cols: B W S D F R V
[108 121  99  95  88  96 150] -> Q
[183  92 130 161 142 136 124] -> Z
[162 116  85 162 112  95 127] -> T
[173  90 122 110  87  85 171] -> J
[150 137 144 180 165 157 165] -> M
[ 98 146 112 119  95 127 112] -> Y
[111 167 136  85 158 182 157] -> X
[127 141 158 159 130 134 127] -> N
col: [173 150] : B
col: [136  95  85 157 127] : R
back: [127  95 112] : T
col: [ 96 136  95  85 157 127 182] : R
col: [136  95  85 157] : R

cols: raku Kalez Vugur Vesu muzek mili kepo Fimel
[147 139 121 189 129 111 165  83]  P
[167 168 147 142 121 189 129 111]  U
[155 158  98 117  87 146 165  83]  E
[121 103  77 103  99 111 189  98]  C
[118 155 100 124 124 121 128 127]  A
[ 79  88 111 124 137  53  97 154]  L
back: [ 83 165 111 129 189 121] : P
back: [111 129 189 121 142 147] : U
col: [155 121 118  79] : raku

cols: nam Zavu duv Vum Gir
[131 107 133  79 109]  Fugel
[135 148 154 171 139]  pude
[117 163 183 137 125]  bapag
[128  85 189 135  86]  rimas
[ 85 128 199 158 134]  vuzo
col: [154 183 189 199] : duv
col: [148 163] : Zavu
col: [163  85] : Zavu
which: [128  85 189 135  86] : rimas

cols: lukad ror vose pufa fufu Tuvof lekuz gelen nudor tuvo
[129 130 141 152 132 133 142 129 130 141]  nug
[130 129 141 152 139 128 131 132 137 131]  Paka
[129 130 133 140 158 130 131 134 130 137]  zesa
[129 130 141 142 147 129 136 134 133 135]  rubog
[128 128 141 135 155 129 140 132 131 133]  kovod
[130 131 141 154 136 129 133 135 132 132]  zuk
[129 129 141 142 152 130 132 134 132 133]  Zez
[128 129 129 161 139 128 139 134 133 134]  Fifuv
[129 129 141 142 152 130 132 134 132 131]  Kibi
[129 129 133 138 161 130 134 134 130 136]  Bakud
[130 131 145 147 139 129 134 134 133 132]  lur
col: [141 141 133 141 141 141 141 129] : vose
col: [128 130 129 128 129] : lukad
back: [133 132 134 132 130 152 142 141 129] : Zez
col: [134 132 135] : gelen
which: [129 130 141 142 147 129 136 134 133 135] : rubog
col: [139 158 147 155 136 152 139 152 161] : fufu

cols: zor fadu dava Ziso
[122 130 121  73] = Mev
[122 135 103 123] = vuge
[128 126  55  74] = zuke
[128 124  56  73] = riv
[122 130 121 129] = vakim
[125 128 112 116] = venak
[127 121 141 134] = Fezaf
[129 119 102  96] = Zonud
[131 116  88  86] = Meset
[127 126  94 102] = tumu
[123 130 124 131] = roren
[130 119 112 106] = pena
col: [ 73 123  74  73 129] : Ziso
col: [116 134  96  86] : Ziso
col: [124 130 128 121 119] : fadu
back: [131 124 130] : roren
back: [112 119 130] : pena
which: [122 130 121 129] : vakim

cols: foze reda Vozat ririr ruf Zuriz rekek
[126 127 130  83 128 128 130]  baduz
[130 128 122 136 127 132 129]  giga
[126 127 130  83 128 119 127]  fidi
[130 129 125 178 128 129 129]  dopul
col: [136  83 178] : ririr
back: [129 129 128 178 125 129] : dopul
which: [126 127 130  83 128 119 127] : fidi

cols: nono nikig Toka Nuli
[186 129 127 129] : sivul
[114 128 131 129] : tusu
[119 127 129 129] : Gobo
[167 128 127 128] : kesep
back: [129 127 119] : Gobo
back: [127 119] : Gobo
back: [129 131 128] : tusu
col: [186 114 119] : nono

cols: vebe ziv Meni Fer
[131 126 125 133] = Gek
[134 136 138 128] = kov
[128 136 138 109] = muz
[136 134 138 152] = kufo
back: [138 134 136] : kufo
col: [133 128 109] : Fer
col: [125 138 138] : Meni
which: [134 136 138 128] : kov
back: [128 138 136] : kov

cols: tunal Zam vemi furod fede gose domu Tis kaz dus
[ 80 139 111 167 129 184 194 165  87  77]  ludof
[138  84 125  76 129 177 200 139 201 109]  dasur
[ 76  95 134  71  75 196 198 200 179 126]  sudug
[ 76  95 134  71  75 196 198 152 194 197]  Zituz
[116 109 166  65 181  90 192 140  97 118]  per
[104  56 145 111 192  81  94  71 186  63]  dofe
[109 108 184 198  68 134  88 110 165 197]  Fab
[ 80 139 111 167 129 184 194 165  87 129]  pusag
[ 75  63  95 103  90 198 165 158  93 164]  meku
[179  86  57 186 133 107 159 114 142  73]  musud
back: [109 201 139 200] : dasur
col: [165  87] : kaz

cols: nonen girof febet silet voga
[107 151 109 165 104] : Vid
[107 109  83 117 165] : Naz
[ 98  83 165 109 117] : luf
[ 89  87 162 103 124] : Lume
[107 151  77 151 151] : velom
which: [ 98  83 165 109 117] : luf
back: [83 98] : luf
col: [109  83  87 151] : girof
back: [104 165 109] : Vid
back: [117 109 165  83] : luf
col: [117 124] : voga

cols: muzo bati Mupo nup
[156 125 162 122] : Zulal
[ 93 133 127 135] : kepi
[ 93 116 126 143] : sete
[172 126 116 143] : telog
[154 123 113  77] : tuzil
[ 64 102  91 130] : Gusin
[155 114 135 149] : fovu
[178 131 139 118] : lusi
back: [133  93] : kepi
col: [ 93  93 172 154  64 155] : muzo
back: [143 116 126] : telog

cols: Kabad maz Povov ved fole Rerug netu
[153 202  67 157 156 128 102] = Zupi
[ 98 139 150 195 122 121 117] = dulo
[182 149  67  56 148 137 129] = vobe
[180 109 144 173  76  87  85] = veni
col: [149 109] : maz
back: [109 180] : veni

cols: goka ped nad boki
[121 128 126 127] -> Kuliv
[124 126 129 127] -> nipe
[127 128 129 129] -> Zot
[188 105 194 131] -> tik
[127 128 126 128] -> gasal
[121 128 130 131] -> godiv
[125 129 123 127] -> risi
[124 128 120 123] -> suri
col: [129 194] : nad
which: [121 128 126 127] : Kuliv
col: [126 130 123] : nad

cols: gop nivog mudil Pugel Sos nubus sek
[129 132 130 128 129 126 129] -> peg
[112 108 112 143 119 132 122] -> Mok
[166 184 158 111 129 111 185] -> mul
[143 122 145  99 127 126 130] -> lubi
back: [158 184] : mul
col: [111  99] : Pugel
col: [126 132 111] : nubus
col: [132 108 184] : nivog
back: [126 127  99 145 122 143] : lubi
col: [122 185 130] : sek
col: [129 119 129] : Sos

